rotation ticks, each row followed by its count of ticks
The counts run from 0 to 103.
[136 126 128  97 145 149  63 154 132 101 134  96 137 121  93 110 160] -> 87
[128 132 136  93 147 146  70 156 136 109 128  84 143 124  90 108 165] -> 86
[151 105  86 170 126 119  84 120 145 105 113 132 139 141  80 114 152] -> 56
[122 156 134 167 128 151 142 150 112 114  83 131 107 115  87 109 185] -> 100
[139 133  80 127 122 101 131 195 119 160 130 134 152 152  92 153 137] -> 48
[119 129 139 121 135  88  96 109 114 179 129 102 182 113 131 160 147] -> 35
[136 143  91 161 123 120 105  62  98 113 110 154 156 149 154 148 131] -> 26
[130 114 122  93 120  92  58 114  91 133 146 130 165 133 103 132 118] -> 40
[138 138  92 180 132 146 115 153  96 178 137 118 109 143 149 149 135] -> 16
[107 129 128 100 152 132 104 101 118 103 125 184 167 164 108 107 153] -> 73
[132 148  89 146 138  99 123  77 116 124 114 161 156 147 167 154 138] -> 28
[120 132 136 131 141  85 106 106 124 180 127 105 180 119 142 162 151] -> 34
[118 115 129 171 171 125 123 138 143 164 145 179 140 126 124 152 171] -> 64
[133 130  92 158 117 111 125 165 130 152 119 102 154 145  67 127 150] -> 51
[145 121  96 180 116 117 100 136 140 121 112 112 142 145  61 109 157] -> 54
[130 141 102 137 152  85 128  98 127 168 116 136 167 135 178 170 154] -> 31
[121 157 105 100 108  98 150 149  95 167  93  88 115 128 143 125 155] -> 1
[162 123  71 142 120 127  73 132 102 143 129 118  76 141 150 127 124] -> 11
[151 100  85 174 161 118  96 124 163 120 131 175 123 137 122 137 157] -> 60
[134 132  72 114 121 101 130 185 113 152 136 144 155 155 109 147 127] -> 47
[126 147 113 176 112 137 100  69  85 117 103 137 153 147 132 131 131] -> 24
[118 120 135 176 178 125 134 135 131 167 136 169 147 125 115 152 174] -> 65
[118 143 133 156 135 142 122 100 117  88  82 137 100 130 107  98 185] -> 103
[136 142  94 152 133 103 113  67 112 113 112 159 161 141 160 150 132] -> 27
[151 132 101 102 155 159  77 181 116  89 131 147 106 120 124 121 152] -> 91
[121 141 113 118  92 105 116 136 101 166 100  64 115 135 118 106 157] -> 4
[113 137 106  68 164 114 140 152 147 136 126 127 170 150 144 132 175] -> 79
[139 124  89  89 123  90  76 150  94 137 144 157 144 152 119 139 109] -> 43
[114 151 107 100 109  99 141 152  97 177  95  76 121 131 135 121 160] -> 2
[117 154 138 165 126 143 136 128 114 104  86 126 107 117  89 104 187] -> 101
[134 139 103 119  95 105  89 121 102 148 107  65 105 136 112 100 142] -> 6
[146 127 111  95 146 160  64 166 127  89 135 131 117 129 108 109 154] -> 89
[132 147  98 132 142  91 125  92 122 149 117 146 171 138 174 170 141] -> 30
[122 160 123 162 141 156 151 178 117 125 100 132 107 117 104 127 184] -> 98
[147 109  89 163 165 114 108 131 161 136 139 179 126 131 131 144 158] -> 61
[102 141 113  80 154 117 113 113 133  97 125 184 173 168 134 112 154] -> 75
[123 114 134 103 118  96  63 113  89 143 137 121 170 131 104 135 126] -> 39
[158 132  70 152 133 141  92 149 102 159 136 122  88 138 168 136 121] -> 13
[134 150 109 199 124 151 124 139  91 181 125 119 126 131 134 141 138] -> 18
[122 126 135  90 148 137  86 153 142 116 129  82 153 127  89 111 170] -> 85
[147 143 100 125 155 156 123 201 115 119 117 156 104 122 123 140 165] -> 94
[142 130  78  90 124  92  90 164  95 134 139 153 145 153 121 150 108] -> 44
[149 129 105  94 145 155  68 169 124  77 135 139 103 121 114 118 147] -> 90
[137 131  86 154 112 101 136 179 128 161 126 111 163 146  77 141 150] -> 50
[128 136 112 130 143  82 127 101 124 172 120 124 179 125 161 170 152] -> 32
[157 106  79 167 147 122  82 119 162 105 124 158 124 144 112 123 151] -> 58
[138 120  93 171 112 117 109 136 134 132 115 104 156 141  55 113 156] -> 53
[112 139  99  75 160 119 139 143 148 127 122 149 163 160 145 132 161] -> 78
[148 132  76  97 124  91 104 177 107 149 144 160 148 150 117 150 112] -> 45
[116 142 129  81 159 125 124 164 159 146 126  89 174 137 116 125 178] -> 82
[152 122  82 131 115 119  67 118 103 134 124  93  90 144 141 101 126] -> 9
[121 125 148 108 130  89  81 107  97 156 132 103 177 121 109 147 145] -> 37
[130 146 113 187 111 140 103  67  80 122 107 140 148 146 123 126 141] -> 23
[125 144 126 203 102 145 114  98  75 147 117 126 147 144 109 139 142] -> 21
[120 144 120 198 106 145 113  83  78 137 112 129 146 146 116 135 138] -> 22
[131 111 114 177 177 127 119 141 150 156 142 178 137 123 130 150 171] -> 63
[154 135  92 105 150 155  91 192 126  97 131 154  95 123 131 131 152] -> 92
[118 145 131 163 132 137 127 114 122  99  81 128 107 119 100  95 189] -> 102
[118 148 112 111 103 101 128 139  99 174  95  70 115 140 126 111 153] -> 3
[144 128  88 125 100 116  67 113  99 135 117  89  97 141 131  99 128] -> 8
[131 143 121 205 118 152 120 115  79 167 119 120 139 138 113 142 137] -> 20
[159 128  73 152 121 131  86 135 111 147 138 124  82 136 161 121 121] -> 12
[134 147 101 193 130 152 125 149  89 184 129 129 112 132 139 154 139] -> 17
[130 154 120 160 142 151 152 189 112 129 103 137 110 114 108 135 182] -> 97
[131 142 103 167 123 130 110  65  91 113 105 152 152 155 141 135 129] -> 25
[ 99 128 146 111 148 135 102  93 110 107 123 179 174 164 105 103 161] -> 72
[124 139 121 200 116 151 126 132  80 171 123 117 131 130 115 147 138] -> 19
[152 104  80 169 138 117  80 117 144 110 124 148 133 145  93 120 145] -> 57
[139 112 115  88 123  97  58 128  88 129 148 143 158 141 115 137 109] -> 41
[162 119  76 135 113 127  67 124 107 142 130 108  85 145 152 116 123] -> 10
[143 116 105  86 121  95  63 145  87 131 149 144 156 149 109 141 108] -> 42
[151 139  77 171 138 141 107 154  97 180 134 130  99 136 159 156 127] -> 15
[121 122 141 104 129  92  62 108  97 156 136 106 176 123 104 143 135] -> 38
[ 96 126 164 140 150 134 104 103 114 129 127 170 167 145  93 109 167] -> 70
[116 161 135 169 133 148 155 163 115 122  91 128 108 114  89 122 186] -> 99
[147 122 116  95 143 152  57 162 123  93 125 114 130 124  96 107 162] -> 88
[ 96 120 154 167 160 135 119 122 123 163 132 164 160 133  98 130 171] -> 67
[134 131  84 135 117 102 136 188 122 158 124 120 158 152  87 147 146] -> 49
[ 94 131 152 126 144 134 105  99 108 112 123 179 171 156  93 118 165] -> 71
[155 106  73 168 157 118  86 118 160 111 127 170 127 140 120 132 153] -> 59
